One vector is turned by the same rotation once a step. Each row is the vector after some number of steps, and that number follows the row.
The counts run from 0 to 473.
[-22   0 -15   0  14  -8 -26  -9  24  28  -4  11  -8   2   8  14  12  19
 -20  -9  -3  18 -45  14 -10  37  25   5  35 -41 -26  -5  -3 -28 -15  -8
   5  41   3 -57  20  19 -46 -17] | 222
[-19  -9 -21  14   5 -47 -36  13  21  20 -18  19  26  16 -18 -15  46  19
 -26 -26  -5  10 -17  41 -10  14   1   3  -6  -6 -20 -16  -4  -5 -15   2
   1  31  38 -22   9  17 -33 -43] | 219
[-29 -34 -20  14  14 -39  -6  30  16  21  11  20  14  23 -14   0  20  -9
 -33 -32   4 -15 -17  47  -5  23  54   2  28  -8 -30   1  -9  11 -27  -3
 -15  21  -4  12  20  13 -20 -34] | 171
[ -6 -12 -42  27  30  -7 -23   4  27   3   2  13  15  39   3 -13   8   7
 -26   1  19 -21 -16   6   4  37  -7   6  22 -40   7 -17  -6 -45 -19   8
   7  41  27 -47   4  -6 -38 -29] | 107
[-22   0  16  22   8   4 -29  59 -12  15   1 -21  -1  -5  25 -12  22  -8
 -61 -12  28   7 -44  19  -5  38  20  -7  25  -3  -5   6  -3  11 -13 -17
  26  11   5 -20  20   3 -26  14] | 428
[ 16  -5 -39  -3   9 -26 -14  26  37  14   0 -18  17  42   1 -15  -2 -33
 -25 -27  -5 -22 -11  22 -23  53   0  20  44 -30 -35  -9   1 -21 -16  -7
  -3  30   5 -17  26  -6 -28  -8] | 3
[-14  13 -30  -1  -6 -14 -14  -5  31   3  17   2  -5  38  19 -15  -3 -13
 -18 -17  34 -34 -27   1   7  52   7  10  43 -26  -8 -12  17 -28 -21 -15
  -2  42   0 -31  18   0 -27 -32] | 405
[-22   9 -27   3  -6 -23  -9  23  12  41  31  22  31  35 -11 -14  38 -21
 -23 -20  20 -16 -40  32  -8  18   1  -1  22  -7 -25  -5   5 -10 -30 -36
  -8  -2  40  -7   9 -13 -28 -26] | 286
[-28  -3  -1   8   9 -20  -3  48  18   3  10 -20   0  18  16 -20   1 -13
 -52 -39  18 -20 -17  23   1  41  51  -4  41   1 -13   4   2   8 -19 -20
   7  16 -20   8  31  12 -19   1] | 300
[ -1   0 -54   1  14 -18 -25   4  38  32  -8  -1  -7  20   0 -15  24  17
 -32 -13 -10 -14 -14  11 -10  49 -28  15  22 -43 -13 -11   9 -27 -11   1
  12  46  22 -32  10  -1 -27 -33] | 394
[-13   6 -13   1   3 -33 -13  21  39   6 -28   3  22  41   5 -62   6   8
 -22 -16  -2 -14  10   6   0   6  -8  -3  25 -20   6   0  15 -33 -23   2
   6  17  30 -10  14  53 -33 -23] | 358
[-22  -5  17  15  11   7 -56  24   9  -9 -33  -5   8  -7  16   7  21  -7
 -20  -6  11  31 -34  40 -10  40  28   7  25 -25   4 -22  -1 -19  -2  -8
  11  33  25 -47  10  10 -44 -16] | 380
[-26 -26 -12  31  27 -30 -34  38   6  15 -32  18  21   1  -4 -22  44  20
 -30 -13  13 -16  -9  31  -5  26   5   2  -6 -11  16 -14   0  -3 -12  18
  10  27  38  -6  16  26 -22 -33] | 97
[ -6 -12 -11   9  19  11  -8  41  22  -6 -24  -7   8  45  18 -42 -25 -19
 -44 -15  -2 -33  -4  -5   7  35  13  -7  48 -17 -11  17   5 -15 -26   7
  20  21  -2  -1  35  36 -25   9] | 21
[-24 -29  14  17  17  -3 -42  20   6  -2 -24  16  19   8   3  17  14 -21
 -24 -19   3  25 -35  46 -15  18  42   6  18 -15 -28  -8 -13 -11 -12  -7
   4  20   3 -35  28  16 -44 -14] | 44
[-20  28  -7 -11  -7   0  -2  12  37  20  -7  -2   2  20  28 -27  -4 -14
   3   3   8  -6 -26  17  -4  34   8   5  46 -51   7 -18  26 -51  -7 -27
   7  11  30 -36  15  31 -29 -10] | 241
[-35  -7   3  25  13 -33 -28  60  -1  15 -13 -11  15 -11  21 -17  29  20
 -42 -19  13  -9 -20  45   3  33   0   5   5 -16  11 -15  23   4  10  -9
  21   7  35  -5  34  -5 -10 -14] | 262
[  3 -38 -27  31  36   5 -25  17   5  -5 -10  10  18  46  11  -6 -17  -8
 -36 -16   4 -22 -25  14   4  34   5   7  24 -21 -13  -4  -7 -19 -25  21
  14  34   8 -35  33  -9 -34 -15] | 442
[  8  21 -42   0  -5 -24  -6  19  35   9  19 -12   2  44  10 -30   1 -24
 -26 -10  24 -24 -14  19 -15  64  12  12  42 -28  -1   6  16 -21 -28  -7
  -9  26   4 -22   3   7 -28  -7] | 125
[  1   8 -18 -11  11 -26  -1  56  22  22 -21 -18   6  21  15 -48   7 -16
 -23 -15  -2 -38   2  27 -23  55   1  16  38 -35   2 -16  23 -18  -7   2
   4   1  25   0  21  34 -11   9] | 132
[-13 -13 -19  19  21  -9 -15  36 -12  48 -18  13  14  12  25  -3 -10   4
 -30  -6 -11 -13 -46  31  -5  27 -27  17  25 -44  -9   3  14  -1  -4   6
  17   3  30 -51  43   5 -17   5] | 437
[ -2  20 -12   5  -4   0 -35  43  17   3 -17 -27 -13  10  25 -37   3 -15
 -39  -4   4  10 -18  25 -19  64  -2   7  36 -43   8   2  32  -9  -4 -13
  20  17  19 -18   4  18 -19   3] | 253
[-22   2 -15   0   7  13 -17  25  19  25  24   1  -6  23  -3   2  23 -36
 -34  -5  20  -8 -50  16  -1  36  43  -3  53 -16 -31   0   3 -14 -27 -40
  10  13   0   1  17  -7 -36 -13] | 288
[-21   4  22  -1  -5 -30 -17  53  -6  23 -15 -10  38   9  13 -36  25 -25
 -44 -30  19 -15 -28  20  -9   9  16  -3  20  11 -18  -2  -2   4 -24 -28
   6   0  23  -8  30  31 -26   9] | 305
[-30 -15   9  24  10  -4 -51  13   2  -7 -28   4  17  -8  16   6  25   1
 -20 -17  30  -2 -31  20   5  30  17   7   7  -6  -5 -37  -2 -15  -2  -2
   9  46  20 -55  26  13 -39 -28] | 99
[ -5 -18 -15  12  36  27 -34  36  15  17 -27  -7   2  15  14  -2   9  -8
 -31  -9  -4 -18 -23  10   1  43  -9   9  37 -44 -15 -24  -2 -21   5   0
  32  41  20 -31  31 -13 -35  -9] | 271
[-23  10   1  19  -6 -16 -25  26  14   1 -22   5  28  32  27 -39  -6  -1
 -16  -2   7  17 -18  38  -7  10  -9  -6  14 -44  27   5  22 -38 -17  -3
   0  -3  52 -42   7  19 -38  -2] | 370
[-15  -6 -10 -10  29 -13  -6  10  40  21 -13   1  -5   9   1   1   8  -2
 -23 -14 -16   9 -26   9 -14  26  52   0  44 -41 -29  -8 -12 -25 -22 -15
   3  28 -11 -34  30  31 -44  -2] | 344
[-25   5   5  18  15   9 -44  32   6   7 -19 -12 -16 -11  19  -2  27  21
 -56 -11  16  28 -41  11   1  42  16  -4  16 -22   0  -1   3  -6  -5 -10
  28  35   5 -28  19  14 -32  -2] | 93
[-29   8 -14  -2   0  -9 -11  29   9  39  29  12  13  20  -7  -4  38 -31
 -27 -20  26 -13 -49  27   5  18  29  -8  34  -4 -29  -7  -5  -8 -24 -44
   2   8  24  -2  10 -11 -31 -18] | 287
[-25   6   7  17  -7 -33 -37  44   1  24 -15  -3  16  -6  14 -25  44  22
 -47 -12  15  27 -42  39  -5  19  -4  -8  -5 -17  12   1   6  -6 -14 -16
  11   5  41 -31  13  12 -26  -9] | 91
[-27  -1 -12  14   7  11 -11  38   2  29 -14  14  -3  40  27 -29 -31  -6
 -32  -2 -15  -1 -33  33  -6  25  -6  -6  38 -36  -1  26  30  -9 -14   6
  18  -8  22 -19  21  35 -19   8] | 28
[-17 -28 -35  21  23   5 -21  -1  24  -3   1   6  -7  30   9   2   7   9
 -35  -5  19 -19 -21   1  14  47  12   2  21 -34  -2  -9  -2 -25 -14   9
  14  61   4 -33  14 -16 -33 -35] | 106
[-19 -10 -10   8  12 -49   7  28  18  35 -13  17  28  39  -7 -41  19  -4
 -41 -22   7 -29 -15   8  -9   0  22  -2  21  -3 -15  13 -11  -9 -47  -3
  -7  16  16  -2  16  51 -26 -13] | 182
[-47  -1 -10  19  11 -12  -5  45  18  17 -13  21  -3  22  14 -56   6  27
 -30 -11  -5  -9 -13  37   4  18  11 -17  19 -33  30  13  28  -8 -15  -5
  16   5  32  17   8  44 -15 -23] | 365
